Here are some points, one per row:
array([ -8, -24,  58, -10,  -5,  18,  -3, -54, -58,  -7,  40,   7,  10, -23, -35,  -8,  20,  15,  10, -37,  23,  42,
        -2,   7])
array([ 63, -50, -14,  23,   9,  -3,  28,  41,  11,  37,  19,  15, -51,   1,  52,  31, -51, -33,  30,  -5, 103,  19,
       -31,   3])
array([ -9,  25, -58,  33,  39,  42,   6, -40,  24, -33,  24, -51, -39,   5, -26,  14,  72,  14,  13,  11, -17,   3,
        27,  32])
array([ -5,  33,   0, -42, -45,  20, -74,  -9,   1,  -8, -15,   7,   0,   5,  25, -28, -47, -40, -12, -44,  -3, -47,
        21, -11])
array([-23, -18, -27,   8, -10, -52, -15,  10,  44,  -6, -10, -64,  25,  -3,   0, -62,  33,  50, -24,  12,   1, -19,
         8,  31])
array([  6,   4,   5,  -4, -28, -10, -29, -19,   1,  20,  14,  12,  25, -31,   0,  45, -18, -17, -40,  17,  -8,  27,
         0,   6])
array([  1, -10,  14,  47, -45,  66, -46, -13, -37,  17,  43,   0,  41,  29,  75, -55,  16, -33,  19, -52,  10, -16,
       -11,  31])
array([-17,  -7,  23,  28,   9, -47,  37,  32, -35, -28,  69,  57, -37,  28,   2,   1, -67, -50,  14,   7, -48,  42,
       -15,  24])
array([ -41,   19,   14,   25,    4,  -16,   55,  -51,  -17,  -41,  -12,   28,   45,    9,  -18,  -27, -112,  -88,
        -23,   34,   14,  -13,   -5,   -2])
array([ -8,  -4, -24,   2,  -2,  19,  23,  43, -15, -38, -18,  18,  33, -13, -13,  -8,  23,  -5,   4,  -2,  15,  15,
         3, -12])
array([-12,   6,   6,  15,  -3,  10,  11,  21,  -2, -27,  13,  44,  52,   6,  49,  -4,   9,  -8, -11, -25, -23,  84,
         3,   8])
array([ 15, -41,  29, -80,  18,  35,  -1,  24,   7, -72, -26, -27,   5, -28,  32,  -1,  34, -16,  31, -46, -46,  36,
       -19,  38])
array([-38, -26,  23, -52, -13,   8,  19, -12,  -3, -26,  19,  -3, -61, -18, -11, -21,  41,  10,  34,  18,  19,  23,
        36,  16])
array([ 22, -38,  -5, -10,  -4,  21, -38,  21, -26, -16,  -1,  29,  27, -13, -24, -36,  21,   0, -30,  -1,  10,  -6,
       -89, -47])
array([ 26,  28, -24,  -5,  -9, -76,   0,   1,  40,  25,   0,  34, -43, -10, -56,  56,  10, -81,  33,  26,  35,  26,
       -17, -11])
array([   8,   21,  -16,   -2,   -7,    9,   27,   32,   36,  -24,   33,   -4,    2,   18,  -24,   42,    3,  -31,
         52,    8,    1,  -68, -122,   20])
array([ 23,  31,   7, -33,  21,   8,  -6,  15, -21,   3,  59, -48,  27,  10,  -4, -38,  24, -67,  20,  42,   8,   9,
       -17, -11])
array([-15,  41,  -9,  28, -13, -47,  -7,  35,  31,  23, -27,  -5,   7,  69, -19, -11,   0, -37,  24,   8, -78,   7,
       -11,  52])
array([-74,   3,  -1,  18, -11,   8, -33, -31,  14,  25, -10,   7,  18, -11, -10,  26,  32,  25, -30, -35, -28, -31,
       -58, -34])
array([-32,   8, -32, -18, -50,  10,   3,   5, -16,   6, -14,   0,   1,  52,  27, -25, -23,  32, -15,  38, -18,   3,
        -2, -48])
array([   1,  111,   31,   11,  -18,    1,    4,   21,   -7,  -21,   -8,  -19,   10, -113,   -7,   24,  -42,   36,
         50,  -24,   13,  -14,  -56,   -4])
array([ -8,  45, -33, -51,  34, -33, -52,  -8, -30, -31,  32,  -8,  14, -31,  23, 104,   0,   5,  30,  23,  36,  16,
        30, -28])
array([-30, -23,  41,  18, -24,  -2, -23, -20, -60,   1,  16,  18,  18,  -2,  56,  23,  15, -17,  30,   7,  -6, -70,
       -27, -12])
array([-27, -37,  13,   2,  20,  -8,  19,  33,  -7, -21,  19,  -6,  -6, -15, -73, -32, -12,  20,  -4,  -1,   6,  -6,
        30, -18])
array([-13,  17, -42,  -3,  40, -31,  -1, -25,  25,  15, -35,  38, -31,   5,  19, -21,  81,  -5, -18, -17, -27, -34,
         5,  13])
array([ 17, -31,  27, -14,   8,  35,  28, -10,   5, -30,   2,  21,   9,   1, -15, -29, -14, -25,  46,  50, -22, -52,
        64, -31])
array([ 16,  10,  22, -30, -12, -26,  46, -19,  13,   0,   7,  29, -85,   1, -19,  41,  -8,  45,  46, -21,   0, -72,
        27,  22])
array([-24,  -4, -66,  -9,   1, -21,  46,  49,   9,  20,   3,  11,  90,  14, -21,   9,  68,  42,  40, -24, -28, -13,
        37,  23])
array([ 35,  -3,  21, -37, -14,  24,  28,  39,  43,   5, -38,  -9,   7,  -4,  50,   2, -21,  16,  35,   3,  44,  16,
        15,   5])
array([-20, -53,  10, -74, -22, -56, -12, -28,  26,  -2,  12,  27,   0, -33,   5, -81,  17,  33,  -3,  62,  33, -49,
        -6,  -9])
array([ 12,  14, -18, -43,  42, -20,  32, -80,  18,  14,  -1, -52, -12,  11,  -5,  -6, -20,   2,  -1,  15,  13,  20,
       -10,  16])
array([ 10, -21, -17, -60, -29, -17,   3, -22,  28,   0, -11,   5, -24, -10, -14,  49,  10, -37, -11,  19,   3,  61,
       -12,   4])
array([ -5,   2,  -8,  15, -27, -27,  14, -11,   1,   4, -14, -42,   3, -28,  35,  55,  -4,  -8, -45,  69,   3,  19,
        58,   0])
array([ -1,   8,  22,  20, -19, -55,   7, -27, -36, -42,  -3,   7,  10,  -7, -12,  25,  -2, -14, -26, -60,  20,  56,
         8, -14])
array([ 41, -49,  47,  20, -56,  -5, -10,  -6,  32, -11,  36,  20, -46,  28,   5, -17,  36,  26, -23,  -9, -94, -33,
        34, -11])
array([ 35,  -5,  -8, -18, -22,   8, -49,   6,  35, -44, -10,   7,  14,  27,  14, -19, -50,  18,  17,  -8, -17, -21,
        33,  33])
array([  24,  -34,    9,   -4,   -4,  -44,   -1,  -27,    6,   16, -127,  -19,   15,   13,  -12,   36,   -6,   20,
         37,   18,  -16,  -11,    6,   12])
array([ -5,  18,   3,  -3,  61,  26, -30, -19,   9, -25,   0,  33,  49,   6,  35,   5,  27, -29,  15,  44,   0,  -9,
       -70,  20])
array([ -21,  -34,   15,   61,   47, -106,  -29,    6,  -21,   34,   -3,  -18,   -6,  -13,    1,    1,   -8,    0,
         11,  -77,   -6,   33,  -16,  -30])
array([ 14,  14,  38, -19,  12,  -9, -15,  -9, -28,  -7, -15,  -9,  11, 127, -25,  10,   7,  86,   0,  10,  47,   7,
       -23, -39])
array([-61,  67, -16, -12,  23,  24, -66,  29, -42,  32, -70,  27, -60, -12,   1, -15,  26,  -5, -39, -38, -42,  29,
         6,  20])
array([  5, -84, -57,  92,  17,   4,  18,  55,  -1, -21, -10,  25,   3, -22, -60,  39,  -4,  12,  46,  51,  12, -14,
         2,  -2])
array([ 13, -62,   6,  -2,  -5,  -4, -27,  -4, -12,  26,  -6, -33,  35,  -1, -15,  30,  10, -18, -15, -25, -23, -31,
         1,  -8])
array([-69, -39,  50, -18,  73,  -3,   1,  -2,   0,  38, -18,  22,  31, -27,   7,  92, -30,   5, -17,  29,  19,  35,
        -7, -10])
array([ 18,  18, 108,  -7,  35, -12, -29,  33, -27,  44, -32, -48,  24, -24, -28,  17,  36, -45,  -7,  10,  54,  35,
        -3,  14])
array([-13,  22, -16,   6,  37,  32,  20, -55,  -4,  69,  15,  -2,   6, -10, -56,  28, -52,   7, -21, -34,  17,   9,
       -51, -20])
array([-49,   6, -25, -10,  10,  49,  -3,  28,  14,  -5,   1,   5, -13,   7,  10,  50, -29, -15,  39, -99,  18, -28,
        49, -28])
array([ 10,   7,   4,   9,  22,  -4,  34,  -2,  -5,  14,  -2, -11, -84, -11,  48, -40,   5,  40,  17,  11,   9,  27,
       -30,   6])
array([-13, -11,  -2,   2,   9, -37, -15,  19,   5, -12, -15,  23,   3, -38, -12,   4,  16,  50, -73,  44,  77,   1,
         9, -10])
array([ -7,  42,  -3,  45,  54, -15,  19,  -1,   2,  37,  39,  -1,  53,  67, -10,   0,  29, -60, -45, -43,  59,   2,
        59,  29])
array([-20,  32, -10,  58,  34, -28, -63,  24, 101,  26,  18, -82, -29,  13,  81, -10, -15, -13, -16, -26,  -8, -19,
        -1, -15])
array([ 18,   1, -20, -10,  99, -10, -60, -11, -55,  10,  13,  45,  28, -17,  -8,  14, -50,  55,  56,  -8,   2,  22,
       -24,  71])
array([ 29,  -8,  14,  -2,  -8, -11,  41,  -4,  25, -51, -19, -59,  -2,   3,   9, -74,  41,  19,  52, -35,  10,  12,
        11,  11])
array([ 22,   5, -46, -17,  16,  31,  51,  48,  22,  26, -12, -35, -21, -13, -29,   1, -13,  40, -11,  25, -27,  -2,
         8, -37])
array([  17,   10,  -16,  -13,    9,   12,  -17,  -19,   64,   19,    5,   34,   31,   -8,   14,  -56,  -40,    3,
          8,   -3,    9,   22,   12, -106])
array([ 10,  -8, -43,  44, -47,  18,  23, -72, -38,  56, -10, -20, -12, -24,   8, -13,  -8,  32,  27, -23,   5, -36,
         6,   6])
array([-47,  -8,   2, -19, -33, -12,  34,  27,  40,  22,  21,  -9,   7,  -3,  18, -25, -17,   0,   9,  -5, -11,   7,
       -19, -13])
array([-10,  -4, -29,  -5,  -5, -25,  42,  24, -48, -72, -16,   5,  -4,  19, -14,   1, -55, -48,  14,   8, -17,  -6,
        -9,  -4])
array([  57,  -42,    0,   -5,    9,    7,   53,   56,    6,  -16,   11,  -11,  -23,   32,   58,   44,  -39,   23,
       -127,  -46,   16,  -14,  -23,   66])
array([  5, -40,  27, -12, -16,  35, -38,  50,  -7,  -4,   3, -33, -22,   1, -56, -44, -20,  13,  34,  34,  13, -33,
        23, 114])
array([ 12,  46, -36, -11, -26, -53,  16, -11, -29,   1,  15,  16,  -6, -27,  10,  31,  -1,  17, -43,  23,  13, -24,
        18,  65])
array([ -3,  37,  46,  49,  17,  35,  24,   4,   2, -37, -18, -47, -16,  15,   0,  54,  13,   2,  15,  45, -79, -15,
       -15, -18])
array([102,   3, -35,  -3,  -5,  -2, -27,  -5,  16,  13,  -3,  -6,  21,  -9, -44,   5, -12,  30,  -1,  12, -36, -23,
        80,  -8])
array([-14, -47,   8,  -1,  26,   5, -28,   1,   8,  10,  61,  -1,  13, -28, -30,  25, -26, -31, -55, -26, -30,  -9,
         0, -22])
array([ -1,  22,  35,  86,  52,  23, -56,  -6, -20,  -2, -19,  76,  -3,   4,  41, -57, -21,  -3,  -8,  24, -26,  18,
        18,  23])
array([ 38,  15, -35, -48,  29,  17,  24,  22, -77,  39,  38, -50,  12, -12,  26, -36, -10,  18, -54,   7, -61,  -6,
       -18, -10])
Along one direction, these points spread out more than along any other. Take the direction at right angles to it along which they spread out most. Go by this last direction. For each point below, how far along it does it lie, from 0 to 99? 50 is the average, and the first point above lies past it. One standard deviation of the points above along it is 16.
array([ 30,  17,  20, -20,  24,  12, 109, -26, -36,  48, -34,  32,  15, -15,  35, -17,  -1, -18, -21, -33, -44, -30,
        31, -38]) 55
array([-79,   7,  18,  17, -57,  46,  49,   0,  24,  86, -17, -13,   8,  -3,  -7,   1, -26,  29,  -3,  26, -17,  57,
         2,  32]) 51
array([ 89,  24,  16,  -9, -91,  24, -31,  -1,  31, -12, -24, -12, -22,   7, -53,  -1,  -4,   1,  -4,  -2, -25,  30,
         6, -28]) 45
array([ 26,  16,  27,  33,  -7,  60, -28,   9,   0,  10, -47,  50,  16, -25,  29,  18,  53, -19, -17,  -9,  68,  14,
         6,  44]) 60
array([-64,  12, -62, -42,   1,  12, -33,  22,  16,  17, -30,  -5, -50,  20, -68, -17,  68, -38, -28,  -7,   8, -26,
         6,   2]) 50
array([  10,   24,  -23,   -9,  -31,  -31,   17,   70, -109,   45,   11,  -35,  -22,   -6,    9,   -5,   -2,   -5,
         16,   39,   19,  -41,   10,  -62]) 40
array([-50, -33,  12, -17, -35,  36, -22,  -8,  -7,  36,   8,   0, -26,  23,  24, -18,  11, -17,  61,  16,  30,  15,
        30,  -8]) 56
array([ -7,  18, -11,  31, -28,  16,  -2, -36,  22, -22,  98,  25,  -5,  17,  23,  17,  14,  50, -12,  22, -10,  21,
        15,  -2]) 57
array([ 46, -21, -38,   4, -14,  36, -28, -25,  40,   3,  48,  -6, -46,  -4, -25,  -4,  -5, -14,  -6,  -1,  -6,  39,
         1, -27]) 48
array([ -36,  -18,    3,   35,  -16,   45,  -22,  -50,  -28, -127,  -52,  -45,  -10,  -15,   23,  -37,    6,  -10,
        -32,  -14,   35,  -17,   14,  -26]) 66
array([ 59,   3,  16,  16, -24,  11,  -8,  -5,  13, -14, -43,  51,  -9,  -5,  26, -33,  45,  -5,   1,  -4, -28,  10,
       -13, -64]) 63
array([ 11,   1, -25,  30, -41,  23,  29, -88, -13,   2,   5,  14,  30,  -7,   8, -37,   4,  -1, -15, -11,  -7,  30,
       -38,  20]) 65
array([-15,  22,  63, -20,  21, -21,  40,  19,  66,  -9,  25,  28,  24, -36, -58,  -3,   7,  61, -33,  14,  33, -37,
         0,  -2]) 30
